Some points:
[ 0.   1.2  0.4  0.3  1.1  0.7 -0.5  0.2  1.5 -0.7 -1.7 -2.2 -0.6 -1.5
 -1.   1.6  0.6 -0.4 -0.5  0.2  0.5 -0.9 -0.7 -0.4]
[ 0.7 -1.   0.   0.5 -0.5 -0.7 -0.6  0.3  1.  -0.7 -0.9 -0.7  0.4  1.3
 -0.7 -1.2  0.7 -0.1 -0.7  1.1  0.4 -0.7 -0.7  1. ]
[-1.5 -1.9  1.  -1.7 -0.6  1.1  1.2  0.1  1.1 -0.1 -0.8  0.8 -1.   0.3
  1.4 -0.2 -0.6  0.7 -0.6 -0.8 -0.2  0.  -0.1  0.1]
[-2.4 -0.6 -0.9  0.2 -1.8 -1.6  1.2  0.4  0.   1.6  1.1 -1.7  1.3  0.2
 -0.1  0.7  0.9  0.5  0.7  0.  -1.   1.1  1.5  0.2]
[ 0.6  1.3  0.3 -0.4  1.   0.8 -1.3 -1.1  1.7 -0.5 -1.4  1.4  1.   1.1
 -1.1 -0.5 -0.8 -0.8  0.9  1.2 -0.1  0.3  0.6  0.1]
[-0.2 -1.7  0.2  0.2  0.5 -0.2 -0.4 -0.7 -0.4  0.   0.3  1.5 -1.3 -0.6
 -1.6  1.1  1.7 -2.4 -0.9 -1.4  1.2  0.6 -0.7 -1.4]
[ 0.2  1.5  2.2  0.1  0.2  0.5 -0.2 -0.9 -1.8  0.2  1.2  1.4  0.5 -0.1
 -1.2 -0.4 -1.9  0.3 -0.7  0.4  0.7  0.8 -0.2 -0.1]
[ 0.   0.8 -0.1  1.1  1.  -0.1 -0.1  2.4 -1.  -1.1 -0.2 -1.8 -0.8 -0.2
 -0.8 -2.1  0.6  0.6  0.2 -0.8  0.6  0.5 -0.1 -0.8]
[ 0.2 -1.   0.4 -0.1  1.   0.6 -0.4 -0.8 -1.7 -0.8  0.7  0.4  0.9  1.
  1.1  1.  -1.1 -0.8 -0.4  0.4  0.2  0.6  0.4 -0.3]
[ 0.  -0.6 -2.4  0.3 -0.7 -0.7 -0.1  1.  -1.6 -0.5  0.7 -0.5 -0.3 -1.7
 -1.2  0.2 -0.3  0.5 -0.1  0.1 -1.5 -2.2 -0.5  1.1]
[-0.2 -0.5 -1.5 -1.1  0.4  1.   0.   0.8  0.9  0.4 -0.5  1.5  1.7  0.6
  1.5  0.4 -0.7  0.8 -0.3  1.7  1.5  0.5 -0.4 -0.3]
[ 1.5  1.  -0.9  1.5  0.3 -1.   2.2  0.6 -0.4 -1.1 -0.6 -0.6 -0.5 -2.3
  3.1  0.8  1.  -0.3  0.7 -0.7  0.3  0.7  0.3 -0.4]
[-1.6 -1.8  1.   0.2  0.2  0.4  0.4  1.  -0.3 -0.2  0.   0.4 -0.7 -1.3
 -0.4 -1.5 -0.7  0.3  2.9 -0.8  1.   0.5 -0.1 -0.6]
[ 0.4  1.2 -1.1 -0.1  1.   0.7  0.9 -0.3  0.3 -0.2 -0.2 -1.   2.3 -0.4
  0.9 -0.6  0.6  0.8  1.6 -2.5 -0.2  0.  -0.2 -0.3]
[ 1.2 -0.3  0.8 -0.8 -0.8 -0.3 -0.2  0.9  0.2 -0.8 -0.9  0.3 -0.2  0.6
 -0.2 -0.7 -1.6  0.3 -1.1 -0.1  0.5  0.3  0.   1.5]
[ 1.1  1.4 -1.3 -0.3  0.1  0.6 -0.4  0.4  0.6  0.7  0.1 -0.1  0.  -0.8
 -0.5 -0.5 -0.1  0.4 -1.6 -0.4 -0.5  0.8  0.6 -1.4]
[ 0.1 -0.5  1.3 -1.3 -1.2  0.1  0.9 -0.8  0.4 -0.1  0.3  0.2  1.4  0.4
  0.9 -0.7 -0.9 -1.6 -0.7  0.5  0.9  0.2 -0.5 -0.2]
[ 0.8  0.9  0.9 -0.3  0.6  0.8  1.3 -0.6 -0.8  1.2  1.4  0.2 -1.7  1.8
  0.5 -0.7  0.9 -2.8  1.2 -1.   0.5 -1.8 -1.3 -0.5]
[-0.8 -0.4  0.5  0.2  0.5  0.3 -1.1 -1.   0.1  0.1 -0.1 -0.2  0.1  0.1
  0.2 -0.6  2.1  0.7  0.4  0.6  1.  -2.1 -2.2  2.5]
[ 1.9  0.3  1.   1.5 -1.6 -2.4 -1.3  0.8  0.2  0.4  0.1  1.   1.8  0.6
  0.4  1.2  0.8 -0.1  2.  -1.9  0.1 -2.4 -1.7  1.2]
[ 0.5  1.2 -0.8  0.8 -1.5 -1.3  0.9 -0.8  1.5  2.6  0.8 -2.2 -0.6  1.7
 -0.8 -0.6 -0.1  0.8  1.2 -0.8  0.4  0.4 -0.1 -0.1]
[-1.1  0.4 -0.9 -1.1 -1.4 -0.1 -1.4  1.6  0.3  0.4  0.   0.5  0.  -1.4
  2.1 -1.3 -0.9 -0.3 -0.7  0.   0.4 -0.1 -0.4 -0.8]
[ 2.3  1.  -0.2  0.1  1.5  0.7 -0.1  0.1 -0.8  1.2  1.5  0.8 -0.3 -0.9
 -0.3 -1.5 -0.7  0.9  0.5  1.6 -0.6  0.2  0.1 -0.3]
[-0.4  0.4 -1.9  1.3  0.1 -0.6 -0.6  2.2  0.1  1.8  1.4  0.4 -0.5 -0.3
 -1.   3.1  0.8 -1.  -0.6  1.4  1.2  1.4  0.   0.5]
[ 0.9 -0.6  0.3 -0.4  0.2  0.5 -1.6  0.  -1.9  0.9  1.7 -0.7  1.5 -0.9
 -0.4  0.8  2.3  0.6 -0.6  1.3  0.4  0.7  0.4 -1.3]
[-1.4  1.5  0.9 -0.1 -1.1 -1.   2.2  0.6  0.1  1.6  1.1 -1.2 -1.1  0.8
 -0.8  0.8  0.8  0.7  0.8 -0.3  1.5  1.2 -0.2  0.3]
[-0.2  1.4 -0.3  1.4  0.5 -0.4  0.5 -1.6  1.  -0.4 -1.  -0.2 -1.3  0.2
 -0.1 -0.3  0.4  1.9  0.3  0.3  0.6 -0.8 -1.2 -0.9]
[ 0.4 -1.1  0.5  0.5 -0.3 -0.5  0.3 -1.3  0.  -1.5 -0.9 -1.5  0.  -1.2
 -0.8 -0.4  0.   0.  -0.8  2.2  0.2 -1.4 -1.3  2. ]
[-0.4  0.3  0.7 -1.5  0.   0.8 -1.3 -0.5 -0.4  0.3  0.9  0.8 -1.7 -1.6
 -0.3  1.2 -0.1  1.   1.3  0.  -0.9 -0.4  0.5 -0.2]
[-2.3  0.1  1.4 -0.4  0.5  0.4  1.7  1.3 -0.2  1.5  1.4 -0.4  1.8  0.6
 -0.7  0.5 -0.8  0.6 -1.  -0.1 -0.1 -1.7 -1.   0.8]
[ 0.3 -0.6  0.2 -0.1  2.   1.6 -1.1 -1.6  0.3 -0.7 -0.8  0.   0.3  0.3
 -0.3 -0.1  0.7 -1.9  0.4 -0.4 -1.8  0.6  1.7  1.6]
[-0.8 -0.8 -0.3  1.1 -0.5 -1.2  0.1 -0.9 -0.8  0.5  0.6  1.   0.3  0.8
 -0.3 -0.4  0.7  0.4 -2.   0.1 -0.3 -0.7  0.   1.7]
[-0.7 -1.3  0.   0.7  1.6  0.8 -2.  -0.9 -0.6 -0.8 -0.1 -0.8  1.1  1.4
  1.   0.3 -1.  -1.7 -0.8 -0.1  0.1  0.5  0.   0.7]
[ 1.2  0.6 -0.6  1.4 -1.1 -2.  -0.5 -0.2  0.7 -0.7 -0.7 -0.7 -0.6 -1.2
  0.4 -1.5  0.6  0.3 -0.6 -1.4  0.7  0.6  0.2 -1.3]
[-1.8  1.  -0.2 -0.9  0.   0.5  1.  -1.7 -0.6 -0.5 -0.4  0.5 -0.2 -0.3
 -1.1  0.1 -0.3 -1.7  2.  -1.   1.2  1.  -0.2 -1. ]
[ 0.8 -0.8 -0.8  0.9  1.9  0.5  0.7 -1.5 -0.6  0.4  0.6  0.1 -1.3 -0.5
  0.   0.  -1.2  1.7  0.5 -1.1 -0.5 -0.2  0.3 -0.4]
[-0.5  1.  -1.6 -0.3 -0.8 -0.4 -0.7  1.6 -0.7 -1.6 -0.7 -0.6 -0.3 -0.1
 -1.4 -1.   0.2 -1.  -0.3 -0.2 -2.5 -0.6  1.1  0. ]
[ 2.  -1.  -0.3 -1.6 -0.8  1.1  1.7  0.7  0.2 -0.5 -0.6  1.3  1.   0.5
  1.1  0.8 -1.   0.  -0.3 -0.6  0.9  0.5  0.   0.7]
[-0.9 -0.6  2.1  1.4 -0.3 -1.2 -0.6 -0.5  2.9  1.  -1.7  0.8  0.7 -0.3
  0.6  0.9 -1.3 -1.  -0.6  1.1 -2.2  0.1  1.5 -0.5]
[ 0.   0.2 -1.1 -0.5  0.1  0.4 -0.6 -0.5 -0.2 -0.5  0.1  0.1 -1.2 -0.8
 -0.3 -0.9 -0.6  0.7 -0.8  0.7 -1.5  1.   2.1 -1.6]
[-0.5 -0.4  0.6  0.7  0.7  0.2  0.8 -0.8  0.5 -1.4 -1.1  1.5  1.   1.7
 -0.6  0.2  2.1  0.3  0.2 -0.4 -1.6  0.7  1.3 -1. ]
[ 0.4 -1.6  0.3 -2.3 -1.1  0.3  0.3  0.6  0.9  0.1 -1.  -0.2 -1.3  1.
  1.4 -0.6 -0.7  1.3 -0.6  1.6 -0.2  0.4  0.   0.3]
[ 0.3  0.4  0.3 -0.9 -0.7  0.3 -1.   0.7 -1.6 -1.2  0.3  0.4 -1.6  1.2
  1.7  2.6 -0.6  1.1 -0.7  0.4 -1.4  0.   1.   0. ]
There is one direction along which these points spread out most. Take the direction at right angles to it along which they spread out most. Go by this last direction. How far along it is each point below, from 0 to 99? The average is 50, and the first point in the table lies past the average. One standard deviation of the points above along it is 16.
[-2.3  0.1  1.4 -0.4  0.5  0.4  1.7  1.3 -0.2  1.5  1.4 -0.4  1.8  0.6
 -0.7  0.5 -0.8  0.6 -1.  -0.1 -0.1 -1.7 -1.   0.8] 19
[ 1.9  0.3  1.   1.5 -1.6 -2.4 -1.3  0.8  0.2  0.4  0.1  1.   1.8  0.6
  0.4  1.2  0.8 -0.1  2.  -1.9  0.1 -2.4 -1.7  1.2] 15
[-0.5  1.  -1.6 -0.3 -0.8 -0.4 -0.7  1.6 -0.7 -1.6 -0.7 -0.6 -0.3 -0.1
 -1.4 -1.   0.2 -1.  -0.3 -0.2 -2.5 -0.6  1.1  0. ] 73
[ 0.4 -1.6  0.3 -2.3 -1.1  0.3  0.3  0.6  0.9  0.1 -1.  -0.2 -1.3  1.
  1.4 -0.6 -0.7  1.3 -0.6  1.6 -0.2  0.4  0.   0.3] 45
[-0.9 -0.6  2.1  1.4 -0.3 -1.2 -0.6 -0.5  2.9  1.  -1.7  0.8  0.7 -0.3
  0.6  0.9 -1.3 -1.  -0.6  1.1 -2.2  0.1  1.5 -0.5] 44
[ 0.2 -1.   0.4 -0.1  1.   0.6 -0.4 -0.8 -1.7 -0.8  0.7  0.4  0.9  1.
  1.1  1.  -1.1 -0.8 -0.4  0.4  0.2  0.6  0.4 -0.3] 50
[ 0.   0.8 -0.1  1.1  1.  -0.1 -0.1  2.4 -1.  -1.1 -0.2 -1.8 -0.8 -0.2
 -0.8 -2.1  0.6  0.6  0.2 -0.8  0.6  0.5 -0.1 -0.8] 70
[-1.6 -1.8  1.   0.2  0.2  0.4  0.4  1.  -0.3 -0.2  0.   0.4 -0.7 -1.3
 -0.4 -1.5 -0.7  0.3  2.9 -0.8  1.   0.5 -0.1 -0.6] 52
[ 0.   0.2 -1.1 -0.5  0.1  0.4 -0.6 -0.5 -0.2 -0.5  0.1  0.1 -1.2 -0.8
 -0.3 -0.9 -0.6  0.7 -0.8  0.7 -1.5  1.   2.1 -1.6] 89
[-0.5 -0.4  0.6  0.7  0.7  0.2  0.8 -0.8  0.5 -1.4 -1.1  1.5  1.   1.7
 -0.6  0.2  2.1  0.3  0.2 -0.4 -1.6  0.7  1.3 -1. ] 55
[ 2.3  1.  -0.2  0.1  1.5  0.7 -0.1  0.1 -0.8  1.2  1.5  0.8 -0.3 -0.9
 -0.3 -1.5 -0.7  0.9  0.5  1.6 -0.6  0.2  0.1 -0.3] 69
[-1.4  1.5  0.9 -0.1 -1.1 -1.   2.2  0.6  0.1  1.6  1.1 -1.2 -1.1  0.8
 -0.8  0.8  0.8  0.7  0.8 -0.3  1.5  1.2 -0.2  0.3] 37
